In the rows, zero is written as 128.
Rotation paths and how fast each direction turns (degrees per step):
Each turn is a multiple of 5 degrees from 10 to 175, or 0.
Each row of a path follows its step; steps can be skipped.
Path 1:
step 2: [131 119 125 132 125 126 120 141 116 124 127 119 120 129 122 124 114 132
 120 130 129 126 140 132 123 118 132 144 124 119 125 120 128 132 125 124
 123 124 120 131 128 134 127 135 132 136 130 117 138 129 126 136 128 127
 125 124 140 132 120 130 119 123]
step 3: [131 128 125 123 137 132 122 141 120 131 121 121 127 133 136 120 126 120
 124 128 135 130 131 128 133 120 138 123 125 130 119 128 136 133 137 128
 126 123 116 120 126 123 121 137 132 131 132 120 133 143 129 131 121 130
 132 134 141 125 138 137 132 117]
step 4: [134 120 126 138 127 130 132 132 120 129 133 122 133 133 126 127 120 128
 129 130 130 118 130 127 122 121 137 127 129 143 116 116 132 143 136 128
 135 132 127 130 144 137 117 136 128 122 132 120 130 134 113 128 122 133
 131 127 134 133 130 129 125 127]
step 5: [132 118 134 128 131 124 114 131 131 128 127 117 124 132 122 122 112 129
 123 128 134 129 144 134 118 126 140 126 133 135 122 125 137 132 128 132
 126 118 124 143 129 124 127 134 127 122 128 131 125 135 131 123 121 122
 135 119 137 124 128 126 122 120]
step 6: [145 130 133 123 127 131 119 127 113 129 134 125 125 122 130 122 123 121
 134 120 126 121 137 124 116 119 134 119 121 134 130 139 135 136 135 132
 133 120 123 129 136 131 121 131 133 127 132 127 134 143 136 132 128 133
 119 128 139 125 128 127 130 129]
step 10: [124 134 131 142 130 133 134 125 121 138 131 125 120 135 122 124 124 121
 126 124 123 116 133 137 120 118 126 127 138 134 118 130 128 128 130 124
 134 115 135 138 138 115 119 127 134 126 126 128 128 125 124 128 126 124
 135 126 142 121 128 122 132 120]
step 11: [127 118 137 136 122 120 120 127 115 131 126 132 124 119 125 119 118 131
 121 123 132 130 138 135 114 119 121 120 126 128 133 134 116 132 125 129
 133 115 135 128 132 126 130 140 131 126 127 124 130 131 131 140 124 129
 137 130 135 126 131 137 123 128]
step 12: [122 125 126 130 133 132 126 130 125 130 118 115 117 124 125 122 138 128
 136 123 120 129 132 132 125 118 134 119 131 131 124 128 128 142 132 132
 129 111 127 122 134 122 118 131 133 132 133 135 131 125 140 136 120 136
 138 142 133 128 124 133 131 132]
step 17: [136 129 127 138 131 136 119 140 123 136 129 120 118 130 125 126 125 125
 115 127 129 125 124 127 119 122 144 120 124 128 131 130 128 138 124 133
 123 118 119 123 123 131 125 141 130 130 120 128 141 133 135 138 127 133
 127 124 130 123 127 128 114 125]
Speeds:
[128 127 126 127 128 129 126 130 130 128 127 127 126 128 129 130 130 130
 129 125 130 126 127 130 129 127 127 130 126 125 128 131 128 128 125 129
 125 128 126 125 131 128 127 129 129 131 129 128 130 128 127 130 124 129
 127 129 127 128 126 129 127 128]
70
[129 128 131 131 128 130 129 129 125 131 130 128 128 126 129 128 129 127
 126 128 125 126 126 129 126 130 128 129 130 129 129 131 132 127 128 130
 128 128 128 127 130 130 128 127 126 130 127 129 128 127 126 128 130 130
 124 130 130 131 130 128 125 128]
160
Path 2:
step 7: [130 121 117 127 134 120 131 132 130 125 126 141 134 129 112 133 133 120
 134 122 124 121 133 137 132 132 125 142 132 130 124 137 127 131 135 125
 128 134 131 123 124 122 142 116 129 138 133 141 122 136 125 126 130 127
 137 123 136 128 132 139 129 132]
step 8: [136 124 125 107 128 123 134 122 123 132 124 133 134 121 138 121 123 131
 140 128 125 129 135 118 128 119 121 121 117 125 132 126 133 130 130 133
 119 117 124 130 132 128 132 139 122 139 125 121 132 137 131 128 115 123
 129 124 125 137 136 132 130 124]
step 9: [127 128 125 121 125 124 125 133 128 115 124 122 127 124 119 128 137 135
 138 130 120 134 123 128 133 127 134 135 119 120 118 119 121 120 123 124
 136 132 108 128 117 125 134 130 127 122 122 134 134 118 135 135 131 136
 122 126 127 129 116 124 134 127]
step 11: [126 121 131 131 128 139 126 127 132 134 126 112 133 123 117 127 126 110
 133 121 127 141 124 125 122 125 128 126 129 115 121 133 136 131 132 136
 137 131 132 124 127 124 125 137 128 115 141 130 132 140 123 126 133 130
 134 125 129 130 127 121 121 124]
step 14: [123 125 133 137 123 122 119 124 117 133 121 128 125 131 131 134 128 124
 121 132 129 130 136 128 134 135 140 132 137 145 124 122 123 119 126 126
 134 122 134 129 132 143 131 144 128 123 123 132 117 124 126 113 128 136
 129 121 122 122 125 125 129 132]
step 16: [137 124 138 124 134 128 132 123 130 118 140 133 123 136 133 125 127 117
 121 134 130 125 131 131 118 132 125 126 120 142 124 126 142 129 123 126
 135 121 133 134 132 119 137 135 120 132 123 131 130 133 124 133 120 129
 116 140 120 130 120 130 118 120]
step 19: [127 133 119 107 126 117 119 136 128 127 137 132 122 126 125 124 124 127
 131 120 126 134 127 127 125 116 130 115 138 128 134 127 139 128 137 123
 120 126 131 118 133 127 131 139 122 120 135 131 132 136 122 123 132 127
 130 121 128 129 132 136 133 137]
step 20: [124 129 124 125 120 117 130 138 131 122 120 120 132 129 125 127 132 136
 121 126 137 127 113 125 127 121 127 132 115 118 125 113 128 124 130 132
 132 116 125 126 134 124 128 117 126 132 133 116 128 118 138 133 120 128
 120 131 137 137 126 133 118 127]
step 22: [126 119 122 129 123 133 126 130 128 136 123 120 131 117 129 126 139 130
 134 136 128 127 132 130 125 129 132 129 126 125 123 128 117 137 134 138
 125 134 134 122 132 134 127 140 136 131 130 111 120 139 132 121 126 121
 142 129 126 127 124 117 113 137]
Speeds:
[127 131 127 128 127 125 128 128 129 130 129 128 127 131 127 128 129 124
 128 129 128 125 127 129 129 130 131 132 127 126 125 127 128 127 128 128
 131 129 128 130 125 126 130 131 126 128 129 127 127 127 125 129 128 125
 127 128 132 129 127 127 128 126]
160
[122 128 129 131 128 126 129 129 129 128 130 129 129 128 130 131 128 129
 128 128 129 127 128 128 128 125 129 132 129 127 127 126 125 129 128 129
 128 128 124 127 128 129 126 126 130 131 129 131 130 128 127 131 129 131
 126 128 129 127 129 128 129 127]
130
[127 129 127 128 127 127 129 127 128 127 129 129 128 127 128 130 125 127
 130 127 130 127 130 130 129 128 128 127 132 132 127 130 128 128 127 127
 123 129 127 129 131 128 128 131 128 127 127 128 131 124 129 128 128 125
 127 126 130 130 128 128 129 126]
160
[131 127 130 128 127 125 127 126 129 129 127 130 127 128 128 128 130 128
 128 130 128 132 126 130 125 129 128 129 130 129 130 131 128 130 126 127
 129 131 126 125 128 128 128 125 130 129 129 127 128 128 128 129 125 126
 127 128 128 126 128 131 131 125]
130
Path 3:
step 2: [141 127 113 121 129 131 119 121 127 133 126 121 126 132 128 137 125 117
 120 122 126 129 124 125 128 135 122 141 123 129 114 130 133 140 119 119
 133 123 134 135 130 125 127 123 132 128 123 127 132 113 135 129 132 123
 136 135 140 131 129 127 128 125]
step 6: [133 134 132 133 134 137 139 135 129 123 128 138 108 123 122 133 137 128
 130 124 127 127 137 137 128 126 126 131 123 124 124 131 128 131 128 123
 126 132 125 137 121 130 119 123 126 117 110 120 118 126 124 127 135 132
 136 116 129 124 120 133 127 132]
step 10: [131 127 115 124 129 132 119 126 135 114 130 126 120 118 129 130 137 129
 133 117 120 140 122 131 124 124 135 115 125 136 130 125 129 135 120 123
 140 123 125 123 140 127 131 126 133 123 127 126 126 136 122 120 125 122
 135 139 123 135 132 126 121 125]
step 16: [125 127 122 132 119 119 135 126 128 126 130 134 123 123 130 133 139 124
 125 124 128 133 119 139 109 122 116 127 128 121 123 135 124 131 130 128
 128 121 136 127 132 123 127 120 127 120 131 139 132 129 120 126 123 136
 135 139 136 129 120 128 114 137]
step 17: [130 139 119 133 132 140 133 138 131 127 128 126 118 119 116 129 130 136
 121 128 124 128 128 133 132 127 130 128 127 129 129 122 131 140 125 128
 135 146 132 125 120 125 123 131 130 120 129 121 122 117 130 136 133 126
 130 133 145 134 119 123 119 129]
step 18: [125 135 131 135 124 127 117 127 132 122 122 134 114 126 128 132 133 120
 124 131 143 140 125 121 123 130 128 133 128 128 126 135 119 131 119 132
 136 140 132 135 127 126 130 122 124 131 116 132 125 131 123 115 135 135
 141 124 129 124 128 126 125 142]
step 19: [124 127 119 132 133 130 134 138 120 120 117 143 111 121 129 130 137 134
 126 120 123 128 125 123 122 134 121 131 128 126 122 122 129 136 129 123
 137 123 123 134 133 132 129 131 132 122 127 131 119 131 119 123 132 122
 114 135 137 124 130 127 123 117]
step 20: [127 111 126 139 132 132 124 122 127 124 125 121 128 142 115 126 128 122
 131 120 131 135 125 124 130 134 126 134 125 124 131 134 112 142 124 119
 138 133 130 135 125 121 127 132 125 121 128 120 129 130 131 133 134 118
 139 128 140 130 129 124 129 131]
step 22: [128 128 108 126 132 145 130 124 137 125 128 125 127 133 127 134 133 133
 129 129 127 123 113 122 120 130 129 126 119 115 124 133 127 133 133 125
 136 123 129 128 132 128 120 117 140 120 130 126 121 136 132 131 126 122
 136 130 132 134 118 122 126 128]
Speeds:
[129 130 129 125 129 126 130 130 129 127 128 128 125 125 129 128 126 132
 129 126 128 132 129 127 128 127 130 128 127 128 129 125 130 129 129 127
 127 127 127 128 129 128 127 130 124 126 131 127 125 129 130 129 131 126
 127 129 128 129 128 129 128 127]
160
[128 129 132 128 127 128 127 130 124 127 131 129 127 126 128 128 129 129
 129 129 127 126 128 125 127 130 131 128 129 128 127 126 126 128 129 130
 127 132 129 128 128 125 129 129 129 126 126 127 126 128 127 127 129 128
 130 129 127 125 131 124 126 127]
55
[127 125 127 125 126 131 130 129 126 130 126 127 128 128 127 127 125 129
 128 129 126 126 125 129 127 127 129 131 131 127 128 130 128 128 128 127
 130 128 126 127 129 127 125 131 127 126 128 129 127 124 127 128 127 128
 130 130 130 128 129 130 129 126]
125
[129 129 127 129 130 127 127 132 127 130 128 129 130 126 128 127 129 125
 130 130 126 129 129 129 125 129 128 132 129 129 127 126 131 129 128 129
 131 128 127 127 125 128 129 128 129 129 131 128 128 129 129 126 126 128
 125 129 126 130 130 129 125 128]
155
[128 128 127 127 129 128 129 126 129 128 129 126 128 127 125 128 129 128
 133 129 128 126 129 130 127 123 130 127 129 128 130 126 125 130 128 129
 127 128 130 129 130 127 130 127 128 123 129 130 130 129 127 128 125 127
 129 127 127 130 126 129 128 127]
65
Path 4:
step 0: [135 131 141 131 132 134 127 115 129 135 120 125 116 135 123 125 123 132
 120 126 129 118 128 123 120 127 124 125 133 128 123 130 127 119 129 130
 128 130 122 112 135 109 139 130 131 129 122 131 128 121 122 124 127 124
 123 139 132 137 145 123 139 123]
step 2: [124 125 136 125 131 141 127 116 117 131 132 121 125 130 136 120 130 129
 120 128 140 118 128 130 124 124 115 131 128 132 131 142 138 120 125 128
 128 124 118 121 128 109 139 133 125 124 127 135 124 129 127 120 128 129
 129 143 130 139 130 134 136 128]
step 4: [135 125 134 127 143 136 132 121 120 136 122 119 132 135 130 133 125 133
 124 130 135 115 125 118 123 128 122 131 129 127 127 152 125 124 125 117
 117 127 118 120 135 119 135 129 125 122 128 130 124 125 124 122 126 129
 128 136 136 119 135 128 134 123]
step 8: [123 127 132 134 131 133 122 124 116 130 133 119 126 140 129 117 126 127
 119 131 132 110 129 127 115 129 116 133 132 118 125 135 136 120 128 118
 121 132 118 120 128 119 140 132 118 123 134 135 121 132 126 118 129 132
 121 134 129 133 135 131 130 134]
step 9: [131 126 137 126 125 134 124 114 136 132 122 120 131 137 129 135 121 123
 120 124 131 106 137 127 132 131 125 124 126 125 130 138 127 122 129 133
 128 128 125 127 129 119 130 144 118 122 121 135 129 133 126 127 142 123
 129 143 131 119 126 125 130 140]
step 13: [135 128 136 130 129 136 114 114 134 126 128 123 126 137 125 139 131 129
 114 135 126 114 121 134 121 134 140 134 127 120 129 137 123 118 133 131
 126 130 119 121 127 114 129 129 127 122 125 125 123 128 125 128 132 136
 129 140 129 129 141 123 123 139]
step 18: [125 137 139 125 132 133 124 121 122 123 132 130 134 138 132 126 124 127
 126 120 129 113 137 123 123 138 129 122 117 111 132 130 120 125 122 122
 127 135 126 125 130 117 139 134 123 132 131 127 127 131 131 121 130 141
 119 136 126 138 132 135 118 141]
step 19: [125 121 128 131 132 141 118 113 133 124 130 127 126 140 117 142 131 127
 116 124 130 125 125 139 131 126 133 135 120 129 131 143 124 120 132 128
 122 130 118 125 128 113 135 133 117 124 120 129 130 138 131 131 134 134
 126 139 127 133 131 132 127 132]
step 22: [122 129 129 121 129 137 117 119 124 134 129 131 138 134 126 135 123 134
 119 119 128 120 135 123 138 133 126 122 117 120 149 136 121 116 131 124
 128 133 118 129 125 119 133 130 129 123 122 128 136 140 122 134 134 131
 125 139 128 133 131 138 122 129]
Speeds:
[127 128 130 129 128 128 129 131 126 130 130 129 130 131 126 126 128 132
 129 127 127 127 128 130 127 128 128 130 129 129 128 128 129 128 127 126
 125 129 128 132 131 127 130 126 128 129 126 129 128 130 130 127 126 130
 126 127 128 128 125 124 130 127]
170
[129 128 130 128 127 127 130 129 129 127 127 130 123 129 126 128 124 126
 130 126 128 128 133 127 127 128 128 125 130 127 127 126 128 128 127 129
 130 129 127 128 130 128 127 132 128 128 127 131 128 127 128 128 131 129
 127 126 128 127 129 127 131 127]
125
[129 129 127 130 129 128 129 128 127 127 128 125 131 126 128 130 131 128
 129 128 131 127 132 128 125 127 127 131 132 128 131 127 129 129 130 127
 128 127 131 126 132 129 127 130 128 128 127 125 126 126 125 128 130 126
 127 130 128 129 128 127 129 128]
10
[127 131 130 128 128 129 127 128 128 126 134 130 129 128 130 128 127 128
 126 129 128 129 129 128 127 130 132 130 130 129 125 129 130 130 125 127
 130 129 128 127 126 124 129 129 129 127 128 126 129 129 127 129 130 127
 128 127 127 130 128 130 130 128]
65
[128 125 128 129 128 128 129 126 126 129 127 128 127 129 129 125 128 128
 128 132 128 123 125 129 125 130 131 128 128 127 127 130 130 127 128 128
 128 128 129 130 130 129 126 129 126 126 126 128 127 126 128 125 129 124
 130 126 127 126 127 128 128 130]
10
[128 126 132 129 128 128 126 129 132 127 129 130 128 126 126 131 130 129
 127 128 128 126 126 132 127 127 125 128 128 130 127 129 128 131 127 130
 128 128 128 128 126 129 128 129 126 130 125 127 126 129 128 132 129 128
 131 129 127 126 129 125 128 130]
175
[132 130 129 126 133 127 126 131 127 128 126 127 128 130 129 129 128 127
 128 130 128 128 128 127 129 129 127 128 128 130 126 129 131 128 130 128
 127 132 127 126 128 129 127 126 128 129 126 125 125 126 129 129 127 130
 125 124 126 126 130 129 128 128]
110
[128 130 129 132 129 125 129 126 129 127 127 131 128 127 127 131 129 127
 129 130 127 127 127 130 128 128 130 127 127 128 127 127 129 126 129 129
 125 126 129 128 129 127 128 129 128 133 127 129 127 127 129 125 127 130
 129 127 128 132 130 132 128 127]
60
